In the data rows, zero lies at 4.5, halfway between 4 and 5.
Here are some points:
[6 6 4 3 3 4 6 4 3 5 6 4 6 3 3 6 6 3 3 6 3 5 6 3]
[3 3 7 7 7 7 3 7 7 3 3 7 3 7 7 3 3 7 6 3 7 3 3 7]
[6 6 3 3 3 3 6 3 3 7 6 3 6 3 3 6 7 3 3 6 3 6 6 3]
[6 7 4 3 3 3 6 4 3 5 5 3 5 3 3 6 6 3 4 6 3 6 6 4]
[4 4 5 5 5 5 4 5 6 4 4 5 4 5 5 4 4 5 5 3 5 4 4 5]
[5 5 4 4 4 4 5 3 3 5 5 4 5 4 4 5 5 4 4 5 3 5 5 4]
[5 3 4 4 4 4 5 4 4 5 5 4 5 4 4 5 5 4 5 5 4 5 5 4]
[3 5 5 5 5 5 3 6 5 3 4 5 3 5 6 4 3 5 5 4 5 4 4 6]
[5 4 4 4 4 5 4 4 4 5 5 4 5 5 4 4 5 5 4 5 5 5 5 4]
[6 7 3 3 3 4 6 3 3 6 6 3 6 3 3 6 6 3 4 6 3 6 6 3]
[4 4 5 4 5 4 5 4 4 5 5 4 5 4 4 4 5 5 4 5 4 5 4 4]
[3 3 6 6 6 7 3 6 6 3 3 6 3 6 6 3 3 6 6 3 6 3 3 6]
[4 3 6 6 6 6 4 6 6 3 3 6 3 6 6 3 3 5 5 4 5 3 3 6]
[9 7 3 3 3 3 9 3 3 9 8 3 9 3 3 9 9 3 3 9 3 9 8 3]
[3 3 6 6 6 7 3 6 7 3 3 6 3 6 6 3 3 6 6 3 6 3 3 6]
[5 5 4 4 4 4 5 4 4 5 5 4 5 4 4 5 5 4 4 5 5 5 5 4]
[3 3 6 7 6 7 3 7 6 3 3 6 3 6 6 3 3 6 6 3 6 3 3 7]
[5 5 4 4 4 4 5 4 4 5 5 4 5 4 4 5 5 4 5 5 4 5 5 4]
[7 7 3 3 3 3 6 3 3 7 7 3 7 3 3 7 7 3 3 7 3 7 7 3]
[7 5 3 3 3 3 7 3 3 7 7 3 7 3 3 7 7 3 3 7 3 7 7 3]
[5 5 4 4 4 4 5 3 4 5 5 4 5 4 4 5 5 4 4 5 4 5 5 4]
[4 4 5 5 5 5 4 5 5 4 4 4 4 5 5 4 4 5 5 4 5 4 4 5]
[8 8 3 3 3 3 8 3 3 8 8 3 8 3 3 8 8 3 3 8 3 8 8 3]
[9 8 3 3 3 3 9 3 3 9 9 3 9 3 3 9 9 3 3 9 3 9 9 3]
[3 3 5 6 6 6 4 6 5 3 3 5 3 6 6 4 3 5 5 3 6 4 4 5]
[5 5 4 4 4 5 5 4 5 5 5 4 5 4 4 5 5 4 5 5 4 5 5 5]
[5 5 4 4 4 5 6 4 4 5 5 4 5 4 4 5 5 4 4 5 4 5 5 4]
[3 3 9 9 9 9 3 9 9 3 3 9 3 9 9 3 3 9 9 3 9 3 3 9]
[4 4 5 5 5 6 4 6 4 4 4 5 4 5 5 4 4 5 5 4 5 4 4 5]
[4 5 5 5 5 5 4 5 6 4 4 5 4 5 5 4 4 5 4 4 5 4 4 5]
Here are 22 more points, each followed by its number:
[3 3 7 7 7 7 3 7 7 3 3 7 3 7 7 3 3 7 6 3 7 3 3 7] 0
[3 3 7 7 7 6 3 7 6 3 3 7 3 7 7 3 3 7 7 3 7 3 3 7] 1
[5 5 4 4 4 4 5 4 4 5 5 4 5 4 4 5 5 4 4 5 3 5 5 4] 2
[3 3 6 6 6 6 3 6 6 3 3 6 3 6 6 3 3 6 5 3 6 3 3 6] 3
[3 3 7 7 7 7 3 7 7 3 3 7 3 7 7 3 3 7 8 3 7 3 3 7] 4
[4 4 5 6 5 6 3 5 6 4 4 5 4 5 5 4 3 5 5 4 5 4 4 5] 5
[3 3 8 8 9 8 3 9 9 3 3 9 3 9 8 3 3 9 8 3 9 3 3 9] 6
[6 5 4 4 4 3 6 3 5 5 5 4 5 4 4 5 5 3 3 5 4 5 5 4] 7
[8 9 3 3 3 3 7 3 3 8 8 3 8 3 3 8 8 3 3 8 3 8 8 3] 8
[6 6 3 3 3 3 7 3 3 7 7 3 7 3 3 7 7 3 3 7 3 7 6 3] 9
[4 5 5 5 5 5 4 5 5 4 4 5 4 5 5 4 4 5 5 4 5 4 4 5] 10
[4 4 5 5 5 5 4 5 5 4 4 5 4 5 5 4 4 5 5 4 5 4 4 5] 11
[5 4 4 4 4 4 5 4 4 5 5 4 5 4 4 5 5 4 4 5 4 5 5 4] 12
[4 4 5 5 5 6 4 5 5 4 4 5 4 5 5 4 4 5 5 4 5 4 4 5] 13
[3 3 8 8 8 9 3 8 8 3 3 9 3 8 8 3 3 8 8 3 8 3 3 8] 14
[3 3 7 6 7 5 3 7 6 3 3 7 3 7 6 3 3 7 7 3 7 3 3 7] 15
[4 5 5 5 5 5 4 6 5 4 4 5 4 5 5 4 4 5 5 4 5 4 4 5] 16
[5 5 4 5 4 4 5 4 5 4 5 4 5 4 4 5 5 4 4 5 5 5 5 5] 17
[3 3 8 7 7 7 3 7 7 3 3 8 3 8 7 3 3 7 7 3 8 3 3 7] 18
[3 3 6 6 6 6 3 7 6 3 3 6 3 6 6 3 3 6 7 3 6 3 3 7] 19
[5 5 4 4 4 4 5 4 5 5 5 4 5 4 4 5 5 4 4 5 4 5 5 4] 20
[3 3 7 7 7 7 3 7 7 3 3 7 3 7 7 3 3 7 7 3 7 3 3 7] 21
Which three of these numbered points are nearest to each point below, ignoring the direction in which the first points spread most? Their numbers follow each, nearest first.
[3 3 6 6 6 6 4 6 6 3 3 6 3 6 6 3 3 6 5 4 6 3 3 5] > 3 11 9
[4 5 5 5 5 4 4 5 5 4 4 5 4 5 5 4 4 5 5 4 5 4 4 5] > 10 16 11
[9 9 3 3 3 3 9 3 3 9 9 3 9 3 3 9 9 3 3 9 3 9 9 3] > 14 6 8
[9 9 3 3 3 3 9 3 3 9 9 3 9 3 3 9 9 3 3 9 3 9 9 3] > 14 6 8
[3 3 8 8 8 8 3 8 7 3 3 8 3 8 8 3 3 8 8 3 8 3 3 8] > 14 18 4
[5 5 4 5 4 4 5 4 4 5 5 4 5 4 4 5 5 4 4 5 4 5 5 4] > 11 3 2
[3 3 8 8 8 7 3 8 8 3 3 8 3 8 8 3 3 8 9 3 8 3 3 8] > 14 4 6
[5 5 4 4 4 5 4 4 3 5 5 4 5 4 5 5 5 4 4 5 4 5 5 4] > 13 11 2
[3 4 7 7 7 7 3 7 7 3 3 7 3 7 7 3 3 7 7 3 7 3 3 7] > 21 4 0
